Some points:
[ 20  -4  10  -4 -13 -14 -51  19 -19  10 -15  22  -3 -33 -51 -18  16  21
 -64   4  -3  22   3  -9  37  20 -12 -31  22 -24  46  11   2 -45   5  29
 -10   7  18   7 -57  16   4 -18  -2]
[ 17  -7  23 -36  23 -57  -9  15  39 -14   4 -31   3  -7  14  36 -12  65
  -5  -1 -64 -36 -49   8 -26  -3  -2  -6   6  15  14  32 -15  27  11 -15
  -1  40 -15  11   4   2 -35   1  11]
[   9   -3 -109  -27   25    9   -2  -30   13  -14  -30   13  -20    9
   23   26    0   16   17  -19  -23   40   17    1    1  -19    4   -7
  -23   35   28    1   11    8    8    8    0    7  -41    8   -2   -4
   38   -2   -1]
[ 19 -52 -12  21  44  32   1  12 -39  19  46   2 -10 -27  11  -7  28  -7
  15 -16 -20  -1  -3   9  -3 -62 -26 -27  37  -8 -14   1  -9   8   0 -11
  18 -15   4  20   5 -62  17  21   7]
[  4  -2  -5 -23  -5  19 -29 -24 -33 -67  31  32  20  10   7 -11 -35  21
 -15   0   3   2   3  36  10  32  26  16  20 -34 -32 -28  11  52 -11   8
  26  -7  30  11  -7  26  10  10 -31]
[  4  29 -15   8   0  12 -13  -2  34  -9  39  34 -34   7 -14 -19 -16  -8
  -5  28 -20  26   6   3  -6   3  -7  11   7  -8  38 -42  11 -29  20 -76
  -5  -5  57 -40   2  -3 -37   3  -8]
[ -3 -22  36 -26 -16 -20  22  -3  -1  -9  19  10   0  16  31 -20  -3  -6
  10 -17 -17 -18 -23 -42  19  -5 -47  23  -3  30  48 -30   5  44  15   2
 -22 -23 -54 -23   5   9  16 -24  26]
[-127   24    4   -6   -1  -37    3   25  -31    1    8   -4  -23   -9
   15  -12   12   12  -13  -16   -7   12   -2   -1   -6   -9   18   -7
  -13   18    7   25   -7   14    4   12   -8    3    7  -12   22   -4
    0   10   -8]
[ 15  27   3 -17  -1   7  -8 -15 -10 -15 -90   7 -30 -21  -1   5  -3 -10
  27  -6 -10  -8   7 -43 -19 -11 -10   0  33  -8  -9  10 -15   9 -12  15
  33 -39  22 -23   6 -19  -6  27  32]
[ 12  -4  15   0   4   7 -15   7  16  23  -6  28  -9 -17 -25 -15  40  -3
  89  42 -13  27 -29 -21  -3   3  47 -28 -47 -38 -12  19 -12  53  19   9
 -25  -3 -22 -10   8   8 -10 -17 -25]
[-15  -2  59  -6 -32  15 -15  -8   4   2  -2   5   2   7  39  45  -3  13
  -9 -13 -61  -7  40 -12  -7   7  13 -43 -27   0 -41 -12  31  -6  -2 -33
 -24 -10 -32  23   6   0  18  -3  21]
[  5   8 -26   7 -19  32 -25   1 -20  47   8 -83   4  -7 -28 -12 -17  13
  19   4   5 -19  35   0  15 -52  10  16  -3  -8  21  14  25  18 -64  -1
  -6   3   2  -2  -6  24 -38  -2  19]
[ -8  10   9  -1  -3  31   4 -11  16 -31 -19  22  21  -1  -3 -55  -6 -26
  12   8  -6   0  -9  20  -2 -45   2  15   5   2 -29   1 -34 -50  -8  -5
  29  85   7 -16   5  34  17 -36  30]
[  2 -30   1   3 -30 -17  18  25  10 -12 -13 -14 -25 103 -38  17  46   2
  -4  19 -27 -26  13 -19   9  13   4  -4 -26  27 -20  26 -20  17   1  -5
  32 -18  24  -2 -22   0  21 -36   2]
[ -4 -18 -23  -8 -11  -5   1 -36  38  10  17  -5 -21 -22 -10 -28   8 -30
  25 -54  23 -49   2   8 -14  31  -8  27  17  -8 -34  11  36 -30 -13  11
 -22   0  38  -3 -48 -10  21 -24 -13]
[  1 -20  -6 -38 -11  27   4 -13  -9  27 -10 -20  -4  -7  39  -6  34  11
 -65 -10  34  17 -23 -16 -12  15  10   1 -27  17 -26  13 -63  11  -1 -40
   2  -5 -29 -16 -18  14 -15  15 -15]
[-13  -7  22  15  -2  57  10  20  -5  -7  11  10  41  13 -12  43 -11 -28
   9   2  -7  21 -18 -12  -3   2 -12  34  13  29  13  12  18 -17  -2  38
   7  24   7  13 -38 -25 -42  25 -29]
[ 20  16 -12  -2  11 -53  31  19 -39   6 -15   0  11  10  34  -2  17 -26
   5  28 -11 -26  -1  38   6   1  33  14  -1 -58  13 -25  12 -43 -23  19
 -16  -4  -5 -18 -12 -37  -2   3 -24]
[ -5  13  15  16  12  18  18 -19  32  -4 -27 -10  33   1 -11   3 -27   1
   2 -43  17 -19   6  18  24   5   4  -8 -14 -47  45 -55 -58 -16  16   4
  -6  -7  16   4   4  -7   0  19 -16]
[ 13  31 -12   2   8  -5 -16  15  17  -1   5 -15  68 -35  47  -8  -9  -7
  12  43  26 -12  14 -13  20  13  -7 -17  16  50 -13  16  -5  -1  -9 -13
 -21 -24  24  11 -17  -9  31  -7 -28]
[ 17 -10  21   7   1 -25  44  -6   4 -25 -13  31  -2 -18 -27 -30  26  14
 -23  -4  11 -11   1  15 -24  -2 -13 -15 -86  25  19  37  42  17  -4 -29
  11  -7 -18  54  28  26   4  31  -3]
[ 17 -15  -9  28   5  -7  12 -50  20  -6  15 -18  -8   1  -3  10  23  -9
 -39   0  -3  -7  15 -39   6   0  56   8  50  25  15  15   6   8  26  21
 -23   0 -22   4  70  11 -17   0 -10]
[ 35 -38 -26  14 -44 -44  13  33 -57  28  -2  -6  12 -15 -10  12 -75 -32
  19 -38  25  19 -10  -7 -24   9  15  -4   4   7 -11  10  -8  14  38   0
   2  -3  19   2  31   2   4  12  25]
[ 21  73  28  -2  -9  16 -14 -23   3  35   7 -30  -5  16 -20   8  -7 -26
 -20   3  22  27 -49  47  12  -1 -11   9  -5  10 -17  14  31 -16   5  29
  32 -14  -7   4  17 -63  29 -18  -8]
[  1  -2   5  21  23  -9  10   2   4   3   1  12  14  34   8  -6  -2  -3
   4   6  -6  36  36  50  15  50 -66  -3  29 -22  -8  17 -20 -11 -26   7
 -10 -15  32  -4  38  49 -25   3  12]
[  12   11    5   12   20   19   46   48    6  -10   -5  -36  -30  -32
  -21   14    0    8  -12   18   56    8   10  -13  -32   -1   -7    1
   18   20  -36 -102   16   14    6   22   -3   14   -3   26  -26   10
   -6  -12    9]
[-16  -4  -4  38  21  -9 -41   1   7  16  36  43  -5  23   6  30 -22  26
   8  32  77 -18   9  -8   9   5 -14  25   0 -47  -3  12   9 -53   2  -7
   9  14 -58 -29   1  11   3  16  27]
These points spread out most along one direction. Take the direction at right angles to it along which they spread out most. Go by this last direction. How many in every 100 of the points above lie lower along it than each point below? Round to a whole number. More than half of the points above lie lower than the first one.
[  12   11    5   12   20   19   46   48    6  -10   -5  -36  -30  -32
  -21   14    0    8  -12   18   56    8   10  -13  -32   -1   -7    1
   18   20  -36 -102   16   14    6   22   -3   14   -3   26  -26   10
   -6  -12    9] 4
[ 21  73  28  -2  -9  16 -14 -23   3  35   7 -30  -5  16 -20   8  -7 -26
 -20   3  22  27 -49  47  12  -1 -11   9  -5  10 -17  14  31 -16   5  29
  32 -14  -7   4  17 -63  29 -18  -8] 19
[-127   24    4   -6   -1  -37    3   25  -31    1    8   -4  -23   -9
   15  -12   12   12  -13  -16   -7   12   -2   -1   -6   -9   18   -7
  -13   18    7   25   -7   14    4   12   -8    3    7  -12   22   -4
    0   10   -8] 56
[   9   -3 -109  -27   25    9   -2  -30   13  -14  -30   13  -20    9
   23   26    0   16   17  -19  -23   40   17    1    1  -19    4   -7
  -23   35   28    1   11    8    8    8    0    7  -41    8   -2   -4
   38   -2   -1] 22
[ -3 -22  36 -26 -16 -20  22  -3  -1  -9  19  10   0  16  31 -20  -3  -6
  10 -17 -17 -18 -23 -42  19  -5 -47  23  -3  30  48 -30   5  44  15   2
 -22 -23 -54 -23   5   9  16 -24  26] 48
[  4  -2  -5 -23  -5  19 -29 -24 -33 -67  31  32  20  10   7 -11 -35  21
 -15   0   3   2   3  36  10  32  26  16  20 -34 -32 -28  11  52 -11   8
  26  -7  30  11  -7  26  10  10 -31] 78
[ 20  -4  10  -4 -13 -14 -51  19 -19  10 -15  22  -3 -33 -51 -18  16  21
 -64   4  -3  22   3  -9  37  20 -12 -31  22 -24  46  11   2 -45   5  29
 -10   7  18   7 -57  16   4 -18  -2] 85
[ 17 -15  -9  28   5  -7  12 -50  20  -6  15 -18  -8   1  -3  10  23  -9
 -39   0  -3  -7  15 -39   6   0  56   8  50  25  15  15   6   8  26  21
 -23   0 -22   4  70  11 -17   0 -10] 37
